The rows below fall into families. The same turns and mirrors carry the whole set onto itself and the rows of a family onto each other. For each named row, which other rows are in its family? Write them in the order they are listed.
These 32 rows form 4 families of 8 rows each.
K377: [ 13  20  23 -11   2  38  20   1  -5 -37  13   1 -20   3  10]
K204: [ 26  13   1  -4  27  19   7 -37  27  24  25  22 -13  -8  -2]
K75: [ 13  17  22 -12   0  39  20   6   0 -35  14  -1 -23   5   8]
K939: [ 31  -6 -11 -18  13  24   7 -44   8  26  26   7  -7   2  -6]
K926: [ 38   9  -9  -9  17   8   0 -17   8  31  27  13 -24   2 -13]
K880: [ 12  15  19  -5  -9  36  13  -6  -5 -46  29  11 -12   3   0]
K675: [ 10  28   2 -10 -11  35  19 -18  -7 -42  22   6 -15  25  -1]
K331: [  0  20  20  -4   1  42  10 -18   2 -38  19  -4  -4  18   5]
K663: [ 13  19  24 -14   4  33  17   3  -9 -38  17   0 -21   1   7]
K100: [ 31  -9 -13 -20  12  22   5 -37  11  29  29   5  -8   3 -10]
K952: [ 30  10 -15 -21  28  18  11 -34  16  27  26   3 -20  -1 -14]
K354: [ 31  -7 -10 -22  13  18   3 -37   5  27  30   6  -9   0 -11]
K570: [ 12  15  18  -2 -11  38  15  -5   0 -45  27   9 -13   5   1]
K958: [ -1  14  18  -7  -3  43   7  -4  10 -35  25  -8  -9  20  -3]
K94: [ 32  -5 -10 -20  14  19   5 -43   3  26  28   8  -6  -1  -8]
K420: [ 31  10 -17 -17  27  22  13 -37  18  27  23   3 -18   1 -10]
K292: [ 12  12  18  -3 -11  37  13   0   1 -44  30   8 -15   5  -2]
K356: [ 39  13  -9   0  18  16   8 -35   7  28  15  19 -18   2   0]
K807: [ 40  15  -7  -7  22   6   3 -30  -2  26  23  17 -19  -2  -7]
K19: [ -1  18  21 -14   1  34   1  -3  -1 -36  32  -9  -9  15  -9]
K795: [  0  22  22 -10   5  32   4 -16 -10 -41  26  -5  -4  12  -2]
K97: [ 10  29   5 -16  -8  27  13 -12 -13 -42  30   5 -16  22  -7]
K47: [ 12  15  18  -5 -10  33  11  -1  -3 -45  31   9 -14   3  -3]
K166: [ 31  11 -15 -18  29  20  13 -41  13  26  22   5 -17  -1 -10]
K416: [ 24  13   3 -12  28  10  -1 -27  23  24  35  18 -17 -11 -11]
K824: [ 26  16   3 -10  31  11   3 -37  17  22  29  22 -13 -12  -6]
K883: [ 24   9  -1  -7  24  18   3 -27  33  25  29  18 -18  -7  -8]
K160: [ 12  17  24 -15   2  35  17   9  -4 -36  18  -1 -23   3   5]
K549: [ 30  12 -15 -21  30  17  10 -38  11  25  25   4 -18  -2 -12]
K643: [  8  25   3 -16 -11  30  12  -3  -4 -39  32   1 -20  24 -11]
K448: [ 37   8 -11  -2  14  19   7 -21  18  33  19  14 -23   6  -6]
K287: [  8  24   1 -10 -14  38  18  -8   3 -38  25   3 -19  27  -6]

The rest of the family of K100: K377, K75, K939, K663, K354, K94, K160
The rest of the family of K570: K880, K952, K420, K292, K47, K166, K549
The rest of the family of K97: K204, K675, K416, K824, K883, K643, K287

The rows below fall into families. The same turns and mirrors carry the whole set onto itself and the rows of a family onto each other. For each named row, which other rows are in its family? Write them in the order they are listed.
These 32 rows form 4 families of 8 rows each.
K79: [ 24 -10  -7  -6   3 -35  -8  11]
K442: [  9  -7 -10   7 -25  11 -25  -5]
K87: [  4  19   0 -21   5 -32  -2  -9]
K83: [ 21  -5 -31  -6 -15   5  -3 -29]
K258: [  2  33  -1  -3  -8 -13  -2 -31]
K607: [ 17 -14 -19  14  -3 -16  12  13]
K635: [ 19 -10 -23  15   1 -21   0  13]
K834: [ 30   5  -5   8  17 -29 -14   2]
K992: [ 15 -16 -11  14  -8 -30   6   5]
K309: [  4 -22 -27 -10  -8  -3  -6 -22]
K595: [  3 -13 -33   4  -9  -3  13 -20]
K924: [ 11  11   0 -18   9 -38  -6 -19]
K792: [ 28   9   0  -4   7 -34 -16   4]
K306: [  5  20  -5  16 -28   5 -14 -10]
K456: [  4  32   5  -3   5 -20   4 -22]
K370: [ 12   7  -3   2 -25   8 -32 -11]
K409: [  6  -5 -16   2 -26   3 -29 -11]
K78: [ -2 -11 -32 -12   6  -3  10  -3]
K815: [  7 -12 -37  -6   4 -15  13 -15]
K977: [  4 -13 -27   0   6  -8  20 -10]
K439: [ -3  -6  -5  11 -31  -3 -25 -11]
K831: [ 11  28   2  14 -19  -5 -20  -3]
K837: [ 26   3   3   0   5 -32 -10  10]
K77: [ 17  30   0  -4 -16 -15   5 -28]
K854: [ 18   1 -14   8   9 -26   7  14]
K569: [  8  29   7  15 -14   3 -11  -3]
K602: [  1 -10 -24  -9 -14   8  -4 -32]
K424: [  6  -9 -26  -8 -14   4 -15 -31]
K147: [  4  31   5   1 -11  -8   6 -29]
K978: [ 14  13   3 -17  10 -30   3 -21]
K120: [ 15  21   9 -12   5 -26  -8 -29]
K54: [  6  22   3  17  -4   7 -23  -9]

The rest of the family of K77: K87, K83, K834, K992, K78, K439, K54
The rest of the family of K854: K79, K309, K595, K306, K456, K370, K120

